One turn sends every row of this set to another row. A few are shown first. Where does it send the rows asked after them?
teb: [-17 -11  -6  17 -27  13  22  11 -43   6  56 -15 -33]
mugi: [ -7  14 -43  17 -10 -28  21  -9 -19  14  23  14 -10]
Kom: [-22  -4  10  15  -2 -31 -13   6 -18 -11  11 -20 -47]
Vufot: [-37 -12 -42  -2 -26 -18 -22  -2 -29   6  24  -8 -14]
lum: [-29  -4  10 -27 -51  -7 -19 -27  -1  -2  28  -4  -7]
teg: [-22  30 -12 -13   1  -5  19 -14  -2 -10  20  35  -9]
Nez: [-15 -41 -10  10 -20  -9  12  -6 -49  15  -1   1 -11]
fedem: [ 23   5   8  -1 -37 -24 -24  10  -6  25  34  28  -2]
riz: [-14 -35  24  -3 -17 -34  18  15  -9  22  17  -6   1]
dep: [-38  -3  -3   4  19  -6   3  17 -33  -3  29  33  -7]
bop: [ -5   2  15 -13 -36  23  20  12  -2 -10  59  -6  -6]
Bopiz: [-17 -12  39  33 -22   9  -2  -3 -13  11  21  29  11]
sipu: [-27  10   6  32 -47  -7   4 -27 -17  38  31  11 -16]
nirep: [ 15   4  28  -3 -19 -32  19   1   1  13   9  -4 -37]
Sosu: [-16  23   7  38 -29  -5 -35  -7   5  -7  29   9  -7]
Punu: [ 18   0  -3   8 -33  14  16 -36 -29  -6   8  25  -8]
gimi: [-21 -13  31 -36  -8   1   3  -5  -9 -13  11 -19 -12]
Kigov: [-17 -11 -12  10 -22  13   1   2  -6 -40  31 -21   9]
gudav: [-31   1   3   6  19   1  12  18 -36  -4  23  37  -6]
fusi: [-32  -4  16 -25 -56   2 -18 -25  -5   1  26   3   0]
zomo: [-13  35 -25  13 -22  20  -5  -8 -18   2  44   1  14]
mutop: [ 23  -1   8  -7 -25 -23 -24  13  -5  17  36  32   3]
luzo: [ -2  11  -6 -30  -1 -22   8  13 -20  38  39  16 -13]
Fepos: [ 24  20 -20  -2  -8  18  12  -6 -26 -19  27  -9 -21]
Fid: [-20  14  10   0  -4 -30   6 -14 -19  40  -1  14   0]
fol: [  4  -9  41  11 -28   7  -7   7 -10   0  16 -30   6]
Peba: [-26  -2  -4   9 -33  14  24   6 -41   9  51 -17 -34]
Pibep: [  1 -33 -14  15 -12  -4 -26  30 -29 -11  25   0   3]
zikif: [ 16   6  -1  12 -33  11   6 -33 -27  -9   2  30  -3]
Gasi: [-16   7  12  13  -5 -29 -17  16 -12 -10  15 -18 -45]

fol moves to Kigov
mutop moves to Gasi
luzo moves to nirep
Now these:
Nez moves to Bopiz
teb moves to zikif

One turn sends every row of this set to another row. A few are shown first. Where does it send the rows asked after them?
Papaf: [-18  30 -16 -20   7   2 -22 -12  -1 -11  20  26 -17   9  -4 -11 -26  -3
  11  19  44  -8   4   4  11  -8   4  23  -9 -12 -20]
ranot: [-15  -6  13 -48  21  12  -7  16   4 -14  20   0 -52  14  -1   6  18   3
 -13  32  30 -23  -6  -3  13  11  11  23   8  47 -16]
nugez: [-21 -23  -2  16  30   8 -11 -22   9   0  29  -3 -10 -20  36 -13 -23  -7
 -15  17  -7  33  17  -5  17  35   8 -26   5  18   6]
logu: [-41 -12  12 -19  -2 -13 -16 -24   7 -13  -6  34 -23 -14 -21  21   1  10
  -8  -1  31  40  20 -12   8 -29  -1  -6  12   9   0]
Mazu: [-44 -10  -8 -30   5 -20  12  25  24  -2   8  20 -30   9 -10  26  14 -17
  -7 -22  -3  -4  16   2   8  41   4   8   5  57  10]
vifat: [  4 -39  14 -18 -10  14  -1   1 -31 -12  -6  22 -34 -21 -31  -4 -33  17
  -2 -10 -18  -5  38  11 -15 -29  -2  23   2  42   3]
tal: [ 10 -21 -18  -8  43   6  10  -5 -19 -34  -3  19 -49 -18  31   1 -13   3
 -12   7  -3  -2  23   5 -46   7  -4  18  17  46 -10]
tib: [-17 -15   0 -25  -8 -12  -6   3  23  10 -25  22 -22 -20  12  -8 -16  11
 -25   4  24 -20  43  -3  34  52  36  24  19  26  21]
Muges: [-26 -38   4 -19 -19  -2  -2  10  -8  -9  12   4 -16  -8 -48 -25 -15  -8
 -26  -2 -28   7  31  -1  35  31  15  24  -3  21  11]
goda: [ -3 -11   9 -18 -31 -17   2  -2  -1  11 -10 -45 -40   0  -4 -21 -42 -11
  -1  -5  16  15  12  18  12  23  16  35  24  34   6]
zev: [-16 -47  -1 -43   9  -3  16 -14  -6  36  13  19 -31 -22  15 -23 -26 -25
  23  29   4  18 -10 -10  31  11   7  -5  -4  12 -18]
Luk: [-12 -11  -7  -7  21   9 -16 -10 -23 -11  11 -40 -12  12   9  31 -19  -1
   2   1  20  -6  15  39 -18  21  -9  25  30  19   6]
Nago: [ 10  -4  -1 -23  12  21 -15  19  -6  38 -16  31 -45  -5   2 -36 -20  -5
  -7   1  27 -35  16  21   7  23 -22 -16 -19  32  13]
les: [  0 -19  -8 -11   4   3 -19  -1 -33   7 -15  16 -27 -14  50  -8   5  16
   1  10  26  -6  31   6 -15  64 -11  22  23  42  11]
gagi: [-23   2 -15 -23 -12   6 -15 -24  -1  20  57  10 -37   5  19  -3 -18   5
 -19  30  23  -3  15  -8  15  43 -16  29 -28  26  -1]
bimun: [-10 -44  15  -7  -7  -9  -5 -31  -8  39 -31  29 -23  15 -28 -21 -29  27
 -22  25  28  14  -5  -8   5  14  -3  -5 -18  26  -1]
fakar: [-25 -16 -16 -38  31   1  -1 -13 -10 -13  21  33  -3   9 -10  17 -45 -12
  25  33   8  -1  24  16   4 -17  27   2  10   6 -10]
misa: [  2 -19  -7  -7  30  19  17   2 -25 -29 -25   5 -45  -1 -21 -21  -9   1
 -28  -3  35   7  -2 -16 -30 -10 -23   9  15  24 -16]
Nepu: [-13 -22 -30 -53  17  -4   2 -38 -15  -1  19  56 -17  17  23  -2 -40  22
 -19 -15  14  20   5  26  10  27   4  26  11  20  -9]
vof: [-34 -46  13 -34  -3 -30   3 -32   4  29 -36  18 -45 -13 -10   9 -16 -16
 -14 -25  26  12  15  18   4  23  -4  -6  25  37  10]
Feva: [ -4   5 -12 -12 -14  -4 -14  12  -4  19  -9  11 -28   9  -3   7 -20 -41
  22  17  22  17  19 -25   3  21  -9 -20 -38  28 -16]
Pomo: [  8  -2  -5 -12  21   6 -17 -14 -33  -9  -2  38 -37  12 -22 -37  -4   5
 -33  16  51   5  -2   7   9 -12   3  17 -19  20 -17]
Dagus: [ -1 -29  -9 -18 -18  -1  -9 -23  -1  16  31   9 -39   4   0  -5 -18 -21
 -37 -43   6  26  12  27  -2  53  -3  15 -12  39  -4]
teku: [-34 -11   2 -38   1   7  12   8  18   6  10 -13 -31  -5   1   4 -34   4
  31  37  18  40  34  13   3  -6   2   8  23  22  33]
gagu: [-25 -19 -31   9  34   6  20   7 -35  -1 -33  11 -18 -11 -18 -19 -15  -9
 -14   2  11  10  21  10  10  33 -37   1 -16  29  41]
soki: [-18  -8 -20  -1   9 -14  33  20 -27   4  15   9 -28 -19  31 -26 -44  18
  -8   2  -1   5  14  -6   9   6 -11 -11  35  53  25]
faso: [-15 -54 -10 -37  26   4  -6  -7 -16  18   1  33   7  15  -3 -15 -16  15
 -19  -4 -30  27  50 -12  13  15 -22   0  15  22  14]
Rop: [ 18 -25 -22 -20   4  13  -1 -13   1 -17 -40  23 -26   2  -5  -2 -20  21
 -34  16  18   1  21 -24  -7  48   6  41 -19   2 -14]
Dup: [-28 -18  17  -6  -4  37  20  23  -5  -7  -4   7 -28   3 -20  -7  -2   0
  27 -16  16  10  -7  -5 -20  15 -23  10  -7  63   2]
rofa: [ -1 -42 -21 -14  48   1   1 -26  -9   0   8  25   1 -20  24  26 -25  -1
  -9   9  -6 -12  41  -2 -18  -6   4  12  20   2  -9]

Luk moves to Nepu
soki moves to nugez
Now these:
vof moves to Mazu
teku moves to gagi
fakar moves to Papaf

